[[128 125 121 141 125]
 [127 112 134 119 128]
 [130 131 125 115 141]
 [154 141 123 123 145]]
=>
[[128 125]
 [127 112]]

[[135 123 137 154]
 [147 139 129 137]
 [146 133 142 146]
 [128 118 131 157]]
=>
[[135 123]
 [147 139]]

[[118 140 119 110]
 [ 98 134 127 130]]
=>
[[118 140]
 [ 98 134]]

[[128 133 131]
 [153 128 109]
 [149 129 113]]
=>
[[128 133]
 [153 128]]

[[102 129 143 112]
 [151 140 127 136]
 [111 112 112 149]
 [115 149 105 144]
 [126 133 106 152]]
=>
[[102 129]
 [151 140]]

[[139 131 112 125 113]
 [139 134 112 123 112]
 [144 113 126 125 116]
 [135 116 132 120 124]
 [ 99 141 145 137 157]]
=>
[[139 131]
 [139 134]]
---
[[122 130 123 141 131 129 121 134 124 128 125 116]
 [110 134 139 134 141 130 130 137 137 147 127 101]
 [120 142 146 115 138 128 130 126 134 151 137 119]
 [144 111 118 131 128 117 130 119 121 121 125 155]
 [118 132 144 124 144 125 133 128 135 151 131 118]]
=>
[[110 134 139 134 141 130 130 137 137 147 127 101]
 [118 132 144 124 144 125 133 128 135 151 131 118]
 [120 142 146 115 138 128 130 126 134 151 137 119]
 [122 130 123 141 131 129 121 134 124 128 125 116]
 [144 111 118 131 128 117 130 119 121 121 125 155]]

[[138 136 112 134 140 118 133 131 117 128]
 [127 128 130 128 126 130 128 127 129 128]
 [122 132 125 128 125 129 140 125 102 120]
 [128 128 129 128 126 129 128 127 130 129]
 [130 134 118 130 133 125 137 127 111 122]
 [135 133 120 130 134 122 126 132 132 130]]
=>
[[122 132 125 128 125 129 140 125 102 120]
 [127 128 130 128 126 130 128 127 129 128]
 [128 128 129 128 126 129 128 127 130 129]
 [130 134 118 130 133 125 137 127 111 122]
 [135 133 120 130 134 122 126 132 132 130]
 [138 136 112 134 140 118 133 131 117 128]]

[[118 151 113 136 129 144 138 129]
 [144 120 153 128 133 130 126 139]
 [119 149 114 136 129 141 137 129]
 [132 121 127 129 130 126 135 126]
 [125 124 115 126 124 135 132 119]]
=>
[[118 151 113 136 129 144 138 129]
 [119 149 114 136 129 141 137 129]
 [125 124 115 126 124 135 132 119]
 [132 121 127 129 130 126 135 126]
 [144 120 153 128 133 130 126 139]]

[[124 113 106]
 [111 139 149]]
=>
[[111 139 149]
 [124 113 106]]

[[138 134 139 134 139 134 139 134 134 123]
 [136 136 136 136 134 136 136 136 136 127]
 [135 138 135 138 139 138 135 138 138 126]
 [137 135 137 135 151 135 137 135 135 125]
 [130 142 130 142 139 142 130 142 142 125]
 [129 144 129 144 132 144 129 143 144 130]
 [149 124 149 124 139 123 149 123 123 121]
 [142 130 143 130 133 130 143 130 130 124]
 [147 125 147 126 150 125 147 126 125 117]]
=>
[[129 144 129 144 132 144 129 143 144 130]
 [130 142 130 142 139 142 130 142 142 125]
 [135 138 135 138 139 138 135 138 138 126]
 [136 136 136 136 134 136 136 136 136 127]
 [137 135 137 135 151 135 137 135 135 125]
 [138 134 139 134 139 134 139 134 134 123]
 [142 130 143 130 133 130 143 130 130 124]
 [147 125 147 126 150 125 147 126 125 117]
 [149 124 149 124 139 123 149 123 123 121]]

[[143 118 130 137 133 107 124 115 143 117]
 [127 125 140 135 147 131 140 119 136 150]
 [102 120 127 141 128 110 115 125 136 132]
 [115 120 139 130 142 103 117 128 131 122]
 [114 136 128 143 134 134 121 114 146 144]
 [110 115 131 145 128 107 116 126 137 126]]
=>
[[102 120 127 141 128 110 115 125 136 132]
 [110 115 131 145 128 107 116 126 137 126]
 [114 136 128 143 134 134 121 114 146 144]
 [115 120 139 130 142 103 117 128 131 122]
 [127 125 140 135 147 131 140 119 136 150]
 [143 118 130 137 133 107 124 115 143 117]]

[[110 134 134 120 144 130 125]
 [108 137 108 144 148 138 119]
 [139 131 125 127 129 122 123]
 [125 108 145 125 112 119 150]
 [115 138 130 121 128 129 114]]
=>
[[108 137 108 144 148 138 119]
 [110 134 134 120 144 130 125]
 [115 138 130 121 128 129 114]
 [125 108 145 125 112 119 150]
 [139 131 125 127 129 122 123]]

[[125 122 113 147]
 [105 142 115 125]]
=>
[[105 142 115 125]
 [125 122 113 147]]
---
[[147 148 109 142 148 148 125 109 146]
 [148 148 111 147 147 148 126 111 147]
 [110 108 108 108 149 108 119 108 108]
 [148 146 107 148 148 145 133 107 147]]
=>
[[147 109 148 125 146]
 [148 111 147 126 147]
 [110 108 149 119 108]
 [148 107 148 133 147]]

[[125 132 111 139 141 129 103 101]
 [137 124 128 128 123 116 151 140]
 [124 129 128 128 131 129 115 119]
 [139 144 107 147 157 134 112 108]
 [120 123 139 121 114 123 128 130]
 [121 124 134 123 121 127 125 129]
 [119 116 115 128 118 122 120 113]
 [129 124 133 122 123 125 135 135]
 [126 125 126 127 127 130 127 128]]
=>
[[125 111 141 103]
 [137 128 123 151]
 [124 128 131 115]
 [139 107 157 112]
 [120 139 114 128]
 [121 134 121 125]
 [119 115 118 120]
 [129 133 123 135]
 [126 126 127 127]]

[[134 128 128 134 128 129]
 [129 128 129 129 129 128]
 [128 128 153 128 134 128]
 [133 128 129 133 129 129]
 [129 128 130 129 128 128]
 [130 128 130 130 129 128]
 [131 128 129 131 130 129]
 [129 128 141 129 128 128]
 [131 128 128 131 129 128]
 [128 128 129 128 128 128]
 [130 126 129 130 130 128]]
=>
[[134 128 128]
 [129 129 129]
 [128 153 134]
 [133 129 129]
 [129 130 128]
 [130 130 129]
 [131 129 130]
 [129 141 128]
 [131 128 129]
 [128 129 128]
 [130 129 130]]

[[151 124 151]
 [144 131 145]]
=>
[[151 151]
 [144 145]]

[[142 135 114 143 105 135 123 124 143 126 128 128]
 [140 138 114 143 112 135 123 134 143 126 128 128]
 [142 140 114 125 126 135 123 124 143 126 128 128]
 [152 140 114 143 126 140 123 124 143 129 127 128]
 [142 140 114 108 126 135 123 124 143 128 128 144]
 [142 140 138 143 140 135 123 117 113 120 128 104]
 [142 140 138 143 137 135 123 124 143 126 128 128]
 [142 140 114 143 126 135 123 124 143 126 128 128]]
=>
[[142 114 105 123 143 128]
 [140 114 112 123 143 128]
 [142 114 126 123 143 128]
 [152 114 126 123 143 127]
 [142 114 126 123 143 128]
 [142 138 140 123 113 128]
 [142 138 137 123 143 128]
 [142 114 126 123 143 128]]

[[143 122 148 140 145 133 127 136 134 154 125 146]
 [135 137 139 112 144 139 125 144 132 140 143 141]
 [125 145 141 129 123 123 133 132 136 154 127 110]
 [118 126 122 142 112 132 119 131 139 131 117 126]
 [134 134 142 124 125 118 100 138 148 148 115 124]
 [137 129 126 121 136 137 137 141 134 123 139 146]
 [126 133 148 144 134 123 122 139 142 129 138 148]]
=>
[[143 148 145 127 134 125]
 [135 139 144 125 132 143]
 [125 141 123 133 136 127]
 [118 122 112 119 139 117]
 [134 142 125 100 148 115]
 [137 126 136 137 134 139]
 [126 148 134 122 142 138]]

[[126 126 120 113 116 157 125 129 131 137 155 146 133 124 115]
 [133 138 131 124 125 120 132 152 119 123 112 129 127 135 118]
 [135 115 124 125 142 111 131 112 124 122 114 112 137 131 149]]
=>
[[126 120 116 125 131 155 133 115]
 [133 131 125 132 119 112 127 118]
 [135 124 142 131 124 114 137 149]]
